128 stands for zero in the data rows.
Some points, one per row:
[94, 106, 63, 77, 188, 145, 171, 108, 84, 79, 109, 107, 117, 123, 135, 149, 88, 112, 139, 133, 148, 179, 189, 160, 185]
[135, 193, 147, 166, 124, 165, 122, 123, 122, 116, 90, 143, 165, 139, 137, 159, 140, 111, 153, 83, 121, 124, 119, 117, 147]
[128, 166, 177, 98, 109, 139, 113, 102, 88, 106, 98, 116, 149, 193, 130, 154, 157, 120, 143, 117, 122, 162, 125, 135, 169]
[133, 110, 167, 90, 140, 83, 50, 155, 69, 119, 130, 138, 90, 95, 121, 100, 107, 93, 136, 113, 76, 180, 158, 171, 183]
[107, 116, 81, 160, 144, 124, 124, 153, 203, 172, 114, 102, 101, 108, 137, 60, 99, 166, 89, 114, 145, 55, 110, 147, 76]
[55, 71, 129, 160, 163, 135, 167, 134, 202, 176, 186, 89, 100, 68, 99, 87, 81, 173, 51, 136, 180, 66, 103, 90, 98]
[159, 200, 150, 93, 123, 157, 153, 113, 119, 94, 139, 163, 140, 143, 96, 142, 163, 89, 162, 136, 114, 99, 129, 130, 151]
[159, 141, 132, 106, 137, 189, 135, 115, 81, 101, 124, 159, 163, 141, 124, 173, 181, 101, 144, 129, 132, 146, 122, 140, 171]
[167, 87, 123, 157, 94, 126, 166, 133, 175, 113, 156, 164, 133, 136, 89, 150, 120, 165, 125, 139, 118, 79, 114, 63, 145]
[169, 163, 145, 89, 188, 136, 77, 86, 101, 105, 97, 122, 115, 148, 110, 122, 190, 125, 166, 144, 125, 175, 144, 157, 122]
[133, 163, 125, 111, 121, 127, 106, 103, 68, 117, 103, 121, 107, 170, 168, 182, 123, 82, 169, 131, 122, 169, 144, 159, 136]
[131, 148, 140, 150, 137, 104, 101, 81, 70, 106, 86, 121, 145, 135, 136, 183, 156, 90, 143, 97, 104, 159, 121, 164, 138]
[161, 130, 107, 58, 148, 99, 101, 140, 109, 104, 175, 125, 127, 123, 118, 96, 130, 114, 126, 123, 145, 150, 116, 180, 162]
Then 16 other points, each followed by its number:
[68, 104, 90, 180, 92, 106, 137, 132, 147, 178, 148, 42, 82, 98, 108, 57, 84, 144, 107, 139, 126, 70, 151, 111, 52] 0
[125, 118, 120, 94, 101, 92, 67, 140, 48, 91, 117, 160, 81, 146, 144, 97, 134, 105, 107, 159, 99, 152, 158, 165, 138] 1
[102, 118, 94, 145, 173, 115, 81, 179, 181, 140, 162, 86, 87, 65, 119, 36, 100, 168, 78, 187, 135, 85, 148, 129, 74] 2
[178, 34, 143, 157, 109, 160, 169, 149, 113, 151, 169, 160, 175, 152, 162, 133, 118, 158, 123, 131, 105, 128, 45, 56, 138] 3
[156, 123, 133, 127, 137, 95, 46, 154, 77, 94, 128, 156, 109, 106, 118, 115, 110, 102, 123, 112, 80, 182, 159, 165, 190] 4
[133, 165, 140, 106, 145, 67, 104, 159, 90, 119, 112, 113, 53, 124, 152, 53, 104, 112, 136, 136, 102, 171, 136, 142, 119] 5
[211, 146, 140, 162, 92, 147, 224, 102, 166, 144, 156, 125, 189, 172, 155, 205, 140, 138, 169, 161, 142, 102, 108, 55, 126] 6
[171, 126, 111, 126, 114, 117, 143, 112, 142, 146, 170, 143, 129, 139, 135, 147, 105, 150, 107, 98, 99, 114, 113, 70, 136] 7
[163, 110, 111, 115, 135, 105, 110, 162, 93, 128, 137, 168, 97, 137, 115, 112, 130, 89, 160, 116, 109, 157, 109, 105, 213] 8
[139, 153, 152, 113, 106, 166, 150, 120, 127, 117, 132, 148, 160, 142, 153, 156, 139, 89, 169, 112, 136, 150, 113, 109, 107] 9
[134, 149, 123, 145, 113, 128, 114, 142, 81, 89, 117, 145, 119, 130, 137, 145, 162, 97, 141, 141, 102, 144, 154, 144, 132] 10
[126, 163, 190, 111, 112, 139, 166, 134, 108, 128, 101, 138, 108, 126, 158, 153, 181, 104, 151, 132, 140, 164, 143, 148, 145] 11
[46, 90, 107, 198, 120, 174, 154, 101, 178, 181, 149, 104, 168, 97, 116, 136, 145, 183, 65, 124, 178, 42, 103, 130, 68] 12
[37, 80, 64, 147, 189, 95, 162, 112, 158, 118, 139, 67, 159, 87, 120, 132, 79, 152, 67, 147, 200, 82, 167, 127, 109] 13
[136, 129, 131, 147, 112, 50, 45, 166, 132, 129, 104, 89, 138, 87, 148, 59, 89, 123, 130, 132, 85, 136, 172, 149, 135] 14
[41, 85, 97, 190, 103, 197, 202, 101, 255, 150, 184, 72, 131, 91, 96, 149, 124, 223, 80, 92, 210, 6, 71, 107, 14] 15
Which three of these numbered points are nearest to each point below, looking only along the 4 directions in which the first points spread most? Their numbers follow each, nearest first.
[102, 89, 114, 124, 154, 141, 161, 140, 208, 178, 150, 82, 100, 90, 106, 111, 99, 178, 70, 183, 166, 68, 78, 129, 75] > 0 12 2
[184, 117, 156, 94, 131, 117, 120, 138, 112, 117, 166, 155, 100, 133, 116, 109, 116, 82, 146, 130, 81, 190, 137, 118, 161] > 8 4 1
[136, 101, 143, 96, 86, 91, 104, 104, 124, 99, 116, 155, 117, 101, 112, 127, 158, 133, 149, 131, 112, 178, 130, 136, 175] > 8 10 1
[86, 148, 166, 140, 167, 90, 98, 164, 64, 94, 85, 155, 70, 121, 141, 110, 118, 121, 142, 142, 56, 174, 162, 147, 174] > 1 4 5
[103, 58, 86, 181, 104, 222, 255, 48, 255, 240, 203, 152, 186, 99, 48, 155, 90, 251, 36, 107, 255, 0, 22, 94, 22] > 15 12 0
[138, 139, 104, 134, 100, 79, 51, 162, 85, 100, 100, 133, 78, 89, 146, 55, 94, 132, 150, 141, 103, 152, 175, 138, 147] > 5 14 1
[150, 126, 115, 146, 139, 133, 177, 104, 99, 140, 173, 147, 159, 147, 113, 154, 152, 146, 137, 108, 115, 149, 137, 112, 145] > 9 7 11
[145, 116, 164, 119, 144, 149, 90, 115, 105, 148, 118, 132, 120, 151, 127, 117, 166, 105, 155, 89, 121, 166, 154, 154, 115] > 10 11 1
[162, 85, 132, 100, 110, 138, 204, 97, 175, 99, 166, 186, 138, 155, 133, 146, 96, 143, 109, 141, 110, 105, 75, 68, 136] > 3 7 6
[110, 178, 145, 159, 118, 120, 84, 128, 159, 160, 119, 121, 135, 137, 105, 128, 163, 87, 109, 111, 126, 82, 127, 130, 80] > 7 9 11
[19, 112, 121, 195, 146, 190, 227, 105, 199, 202, 197, 81, 170, 82, 80, 144, 157, 204, 47, 96, 225, 0, 33, 117, 19] > 15 12 0
[144, 185, 147, 93, 106, 152, 144, 121, 109, 146, 100, 122, 142, 161, 176, 165, 140, 120, 120, 138, 150, 135, 164, 124, 136] > 11 9 10
[139, 124, 123, 77, 134, 91, 99, 168, 122, 124, 127, 147, 94, 113, 121, 140, 134, 129, 174, 141, 99, 184, 155, 93, 180] > 8 1 4
